Some points, each followed by its number:
[-11  33  22  50  57  18 -35  40 -85   2  85  38  16  31  59 -52  16 -28
  20 -67 -27 -33  24   0  68   6  28 -41  -9 -21] 0
[-18  17   9  97  -8  20   5  18  21 -39 109  53 -35   3  40   7  59  47
  15 -81  12  13  99  66   0  82 -50  20   3  -7] 1
[ -7  20 -34  -4 -25   1 -11 -34  27  15  34  25  -7  -3  -4 -12   2 -12
  21 -27  28  24  21   6 -10  15   8 -39 -24  -2] 2
[ -4  52 -16 -23  -5  -9  -3 -11  17   9  -8 -13  28 -26  17  22 -18 -14
  24  18  50 -46 -40 -76  -9 -24  50 -17 -30   2] 3
[  51   -6   35 -127  -61   91  -24  -13   -1   51  -31   32   30  -19
   18   -2  -55   67   21  -27   38  -48  -15  -38   48   16  127  -11
  -61  -60] 4
[  7   7 -22  83 -21  34 -23  35 -23 -14 -17   3  32 -95  84 -60 -40 -37
 -24 -36 -34  18  24  28  14  26 -93 -11 -39 -44] 5
[ 17 -49   9 -58  14 -51 -13  -3 -27  41 -85   8  -2  87 -62 -47 -26  23
 -32  56 -12  25 -31 -17 -41 -31  42  14  24  11] 6
[-39  14  -1 -22  -9 -36  71 -12  55  13   1 -36  -1   9 -34  -3  28  62
 -24 -28  31  -7 -30  -3 -27  12   2  52  68  21] 7
[ 12 -14   7 -13  23  -6   2 -31 -63 -34  31  -1  19 -13 -31 -43  11 -13
 -22  22   0 -11 -27   3  61 -22  15 -23 -19   9] 8
[ 25  24  17  69  -7  24 -24  18 -32  -7  86  42  -6 -26  51 -10  19 -14
  35 -67 -11 -21  54  23  36  55 -60  19  12   7] 9
[ -9  13 -19  13  -9  12   9  26  -4   8  51   9  12 -21   8 -13   7 -31
 -17   0  24 -25 -26 -36  13   2 -48 -13  14 -13] 10
[  60  -32  -59  -30  -29    0  -43   38    6   48  -36  -12   -2    5
   -2  -18  -22 -104  -24   16  -67   -6   31  -46   90  -54    3    3
  -37  -39] 11
[ 32  -1  14 -46  41   0 -10   4 -36  40   9  51  62  59 -63 -32 -32  -9
  -2   5 -34 -12  52 -15  14 -38  32 -30 -30 -19] 12
[-20 -39 -57  34 -13 -36 -20  14 -11   7  -1  39 -11  24  -1 -18  22  18
 -10  -9  26  26 -10  14 -25  25 -34 -27   5 -24] 13
[-10 -11 -60 -17 -28   8  37 -15  20  50  11 -57 -22 -16  -8  16  -4 -40
  23  20 -23  58 -57 -13 -47  -6  52 -25 -30   9] 14
[-40 -24  -3  -2  17 -29  31 -28 -16 -23  20  10  11 -21  -7 -36   8   8
 -37   1  61  13  13 -27  -5 -51  -8  -3  13 -10] 15
[ 47  16  14  69 -10  21 -76  35 -21   7  58  59  25  13  23 -32  16 -34
  33 -29   6 -26  70  -2   4  13 -56 -18  -1   4] 16
New points follow, each followed by the numbers of its two nearest points above, looking only along the 5 directions in which the numbered points spread most, nearest first.
[ 22 -30 -32  -5  14  16 -31  25  -9  26  21 -17   1  46 -33  10  20 -54
  31  44  -5 -11  29 -16 -58  -6   3 -42  10 -29] 13 2
[-10 -47  11   0  -5 -17  -4   3  17  -5 -14  27   0 -35  14 -12 -22 -14
  19 -18   0  20 -18  54  -6  26 -27  38 -34   6] 2 13
[ 40  56 -28  21 -21  25  14 -25 -13 -23  32 -28 -14 -27  12  -7   7  -9
 -52  49  34 -27  64 -38 -79 -31  22 -31  24   2] 10 2
[  1  18  50  26 -20  -5 -20   0 -32  -8  10 -30  52 -16 -15  16  -8   0
  18  46 -19  76 -56  -5 -47  -5  10 -17   4  20] 15 10
[ 70  11 -62  66 -17 -40 -31  16  71 -35  12   8 -60   9  43   4   3 -17
 -10 -51  -8 -38  14  54  45  10 -55  68 -11 -27] 13 5
[  4 -22  -3 -36 -18  49 -31 -45   6  44 -75 -46  -7  38 -37  14   0 -25
  20  59  32 -29 -66 -26 -19 -13  47   7 -18  18] 14 3
[-45  49   3   3  42 -12  47   1   9 -37 -27   4 -12  -3 -35 -15  13  46
  14 -16  20 -47 -30  16  -2  -3   2  39  61   4] 15 7
[ 19  16 -23 -27 -12   4 -13  39  36 -12  17   7   9  -1   0  13   2   2
   7   1  23  -2   9  -1  48 -17 -21   2 -13 -15] 2 10
[  4   3  -5   4  22   4  11  -2  25 -35 -14 -30  17 -28  34 -10 -16  19
 -28 -25  29 -18   2  -3  22  11   6   6 -11 -18] 2 10
[-13  -1  49   5   8  31 -18   5 -37 -30   0  20  -8 -16  -9 -14  11   1
  27  28  -4  39 -22  10  -4  13  33 -36 -21   8] 2 10
[ 16  -8  18  17  10  -8  34   1  11  -4 -16 -17   6 -15 -13   5 -23 -10
 -27 -20  18  -7   8   1   9 -13   1   4  14 -16] 2 10
[-17  26  -6 -51  21  -9  10   1  29   7  59  17   4  -2  -6   1  47 -30
  39  15  22 -15  -3   8 -24 -16  56 -18  29  11] 15 2
[ -8   6 -50 -44  -9 -16  -9 -37  14  11  -8  21 -20  24 -15 -29  27 -48
  -5  17  20 -34 -72 -49 -16 -20 -12  -4  20 -17] 15 14
[-13 -40  32   4  29   0 -19 -22 -21 -23  -9  19  36   6 -14 -17 -14 -16
  29  -8  -8  -5  -1  -8  38  12 -10   4 -36  12] 8 10
[-60 -26   5 -42  10 -33  28   1  18  12 -52  -2  42  28 -27  45  11  70
  -9  -2  -6  28 -75   6  21 -24   6  31  40  42] 7 15
[ 64   5 -76  45 -62  -5   3   5 -12   6 -74 -59  80 -61  45  37 -19 -13
 -30   5 -59  -1 -64   3  29 -19 -73  53  12  -1] 14 10
[  9 -51   6  46 -18  38 -30 -10 -10 -19 -69 -41 -26   1   7  18 -28  -7
  19  -9 -34   2 -20 -15  23 -21 -47   6 -54 -32] 2 10
[-36 -21  -8  30  12 -18  36  33  14 -13 -12 -28 -23 -45   2   5  -4  28
 -16 -31  -6  69   5  83  73  24 -42  31  -1  18] 13 2
[ 56  13   7 -37 -14   8  61  45   1  -4  -1  -7  53  35   7  16 -26  34
  -6  16 -21 -25  89  -9  78  -9 -25  67  -4 -37] 2 12
[ 41  37   7  57  19  21 -36  18 -56  -4  34  52  18 -60 -15 -20 -16 -33
   5  -8  15  25  34   0 -38   2  13 -15 -33  -5] 10 16
[ 16   2  21 -11  15  -2 -10   6   2 -61  24   2  -9 -26  57 -12 -27  14
 -23  28 -45  18  20  36  12  11   1   3 -24  -4] 2 10
[-37  51 -10  -1  -9  12  30  41   7 -22  26  17 -32 -14  49  11  44  56
  -2   4  16 -13  62  30  39  16 -29  11 -11  18] 2 10
[ 10 -32  10 -48 -38 -28   7 -58  37  33 -90 -24  -8   0 -41  49 -24 -25
  22 -24   7 -32 -28  -9 -66 -33  -1  44   0  12] 14 2
[ -2 -12  30  14  31  35  -5  48 -31 -29  22 -28 -14  -7  -4 -45  -8  65
   9  -3  11 -30  27  20  11  13  34 -14  14   8] 2 10
